rotation steps, each row followed by its count of steps
The counts run from 0 to 218.
[167 130 135 145 116 127 166 215 159 126 137 160 102 135 133 133 159 132
 148 149 127  95 154  97 110 161 136  81 152 145 157 135 143 141 126] | 81
[149 164 147 155 125 167 105 190 132 115 105 132 136 155 140 103 171 150
 159 151 125 114 170  87 137 158 136  58 132 153 133 140 126 120 128] | 87
[174 119 170 114 138 157 140 186 140 159 147 123 117 134  98 133 124 139
 151 135 142 105 140  85 103 154 118  84  86 144  77 109 135  84 139] | 0
[177 128 137 135 112 161 128 187 133 133 114 130 152 102 126 106 131 127
 171 135 130  81 124 113 188 186 152  71 133 133 129 141 133 101 134] | 94
[159 140 152 146 103 141 124 190 147 139 125 146 152 123 130  92 169 101
 168 127 135  87 140 107 179 181 133  83 143 142 145 140 128 108 122] | 93
[165 113 135 139 133 131 154 220 153 112 136 150 108 122 127 134 139 161
 144 177 132  99 126 100 116 156 146  69 145 146 133 118 118 142 143] | 80
[172 145 139 160 137 165 167 167 117 102 136 157 140 172 122 115 154 153
 189 122 133 121 156  98 157 162 152  68 125 122 143 129 134 116 115] | 67
[157 149 135 140 127 176 131 195 145 103 133 155 106 155 162 128 174 144
 136 156 131 108 151  84 131 159 142  72 144 153 149 149 141  98 145] | 86
[152 120 147 151 126 176 153 184 123 138 109 139 127 149 109 129 157 112
 143 129 134 139 147 118 104 158 128  90 132 125  88 122 212  89 161] | 144
[147 138 167 164 121 161 124 181 138 135 136 140 141 145  99  97 151 100
 127 143 147 130 168 129 106 163  96  85 123 158  97 140 188  89 129] | 8
[158 157 145 155  99 146 138 204 135  92 150 166 129 158 116  98 118 124
 146 150 136 127 173 134 114 152 128  81 145 158 124 156 160 114 104] | 50
[142 135 139 166 101 151 157 198 150  92 153 168 137 163 116 105 163 135
 146 133 140 114 138 125 131 147 134  78 156 107 123 150 174 119 106] | 55
[157 142 149 153 116 140 133 174 150 122 124 141 158 145 108 109 132 136
 171 144 148 108 163 109 146 185 132  53 109 155 140 126 102 119 105] | 214
[160 132 181 138 132 161 135 185 123 162 140 117 124 111 127  90 175 127
 170 108 135  87 156  88 112 136 104  88 127 162 132 121 152 116 124] | 119
[161  99 140 155 141 162 166 196 150  98 176 167 120 143 133 134 117 166
 144 135 142  90 118 121 127 147 121  69 127 115 139 116 142 106 106] | 200
[154 145 168 137 114 171 144 198 137 138 147 141 112 120 109 103 160  91
 131 122 133 106 141 114 117 139 115 109 143 129 104 153 201  95 138] | 139
[170 136 148 157 138 150 175 193 133  69 152 176 109 131 124 129 155 134
 128 139 135 114 149 108 145 162 142  76 159 130 150 130 134 114 130] | 70
[181 116 137 144 128 151 158 184 156 137 152 123 145 129 125 120 156 149
 187 124 146  87 133  97 156 159 149  69 118 111 159 116 127 128 120] | 78
[184 127 159 128 134 177 139 174 140 178 115  96 129 115  97 110 154 124
 165 125 131 111 151  84 137 175 145  88 103 126  97 119 139  98 149] | 125
[148 127 177 146 137 150 147 195 140 151 128 135 107 125 118 127 196 113
 113 138 142 102 152  83  94 158 115  92 133 131 118 109 163 101 151] | 123
[158 153 164 152 108 149 125 183 139 119 128 119 151 147 134 107 167 149
 157 136 146 102 152  86 147 166 126  53 112 157 116 129 110 122 123] | 88
[174 125 170 124 140 186 140 174 137 171 155 113 136 114 138 109 166 129
 166 109 138  85 135  86 137 137 132  92 118 139 121 112 148  94 127] | 120
[173 134 148 130 127 194 147 179 117 132 155 116 139 170  91 124 117 145
 175 138 155 138 167 117 116 156 139  77  90 123 107 131 147 108 124] | 167
[175 112 167 130 117 152 172 201 141 132 177 139 122 131 110 114 103 112
 143 125 130 101 121 135 124 149 115  99 110 142  76 125 176  85 120] | 16
[172 134 153 151 148 130 171 193 134  59 156 161 122 125 132 141 131 140
 139 144 139 107 133 102 142 170 139  63 135 147 114 114 119 126 130] | 69
[146 139 135 150 117 151 121 193 143  97 109 152 123 119 116 128 168 128
 139 181 140 102 154  88 140 174 145  69 156 140 114 139 137 111 163] | 91
[164 125 133 175 136 158 171 199 141  90 144 178 113 124 123 114 127 125
 128 141 135 112 137 143 136 165 116  77 158 133 156 130 169 120 115] | 196
[163 141 159 163 109 160 157 205 164 114 167 148 104 145 108 111 146 141
 128 148 127 144 159 130  87 137 124  89 135 140 130 141 166 124 105] | 39
[166 142 168 142 134 180 150 168 144 166 118 116 121 133 104 106 185 113
 147 124 146 112 168  72 122 161 127  94 120 118 137 127 159  94 150] | 124
[155 138 176 127 109 164 140 164 123 148 147 141 141 137  95 106 150  99
 162 107 155  81 151  91 135 161 113  90 106 135 106 131 164  76 128] | 135
[150 128 162 139 150 166 126 202 110 144 130 139 110  97 121 103 157 121
 150 141 133  93 148  81  97 146 115  85 157 169 120 123 159 116 154] | 118
[157 126 126 151  93 155 170 191 143 124 149 166 122 165  86 129 131 125
 164 130 135 117 135 132 111 150 127  96 137 106 126 155 190 114 113] | 181
[173 132 135 140 118 179 131 183 135  99 172 136 157 154 128 103 107 149
 178 132 143 114 136 125 164 147 145  79 122 116 108 152 147  98 110] | 52
[162 126 138 168 154 161 155 178 136  66 134 150 121 149 113 137 126 160
 135 148 131 141 132 123 130 160 136  60 137 113  87 127 141 104 144] | 190
[174 131 141 140 121 173 177 206 147  99 165 174  97 155 127 134 116 134
 132 128 121 120 124 126 122 143 137  96 142 124 107 146 169  98 120] | 185
[178 127 140 138 113 138 151 178 159 110 154 149 139 136 122 126 125 133
 155 146 151  79 150 107 165 181 143  68 116 145 140 139 101 103 116] | 215
[154 152 148 149  93 167 145 185 138 100 174 152 147 168 131  96 124 127
 165 125 134 117 154 131 151 151 140  84 123 139 124 159 153 106  92] | 51
[177 124 147 150  98 119 176 195 169  94 160 144 142 135 122 123 133 141
 150 131 128 104 113 126 149 170 142  84 130 118  96 123 138 127 118] | 58
[148 134 122 139 121 155 123 200 148 101 130 178 124 122 124 111 134 139
 150 180 130  92 144 105 123 166 147  67 164 148 119 155 127 118 121] | 217
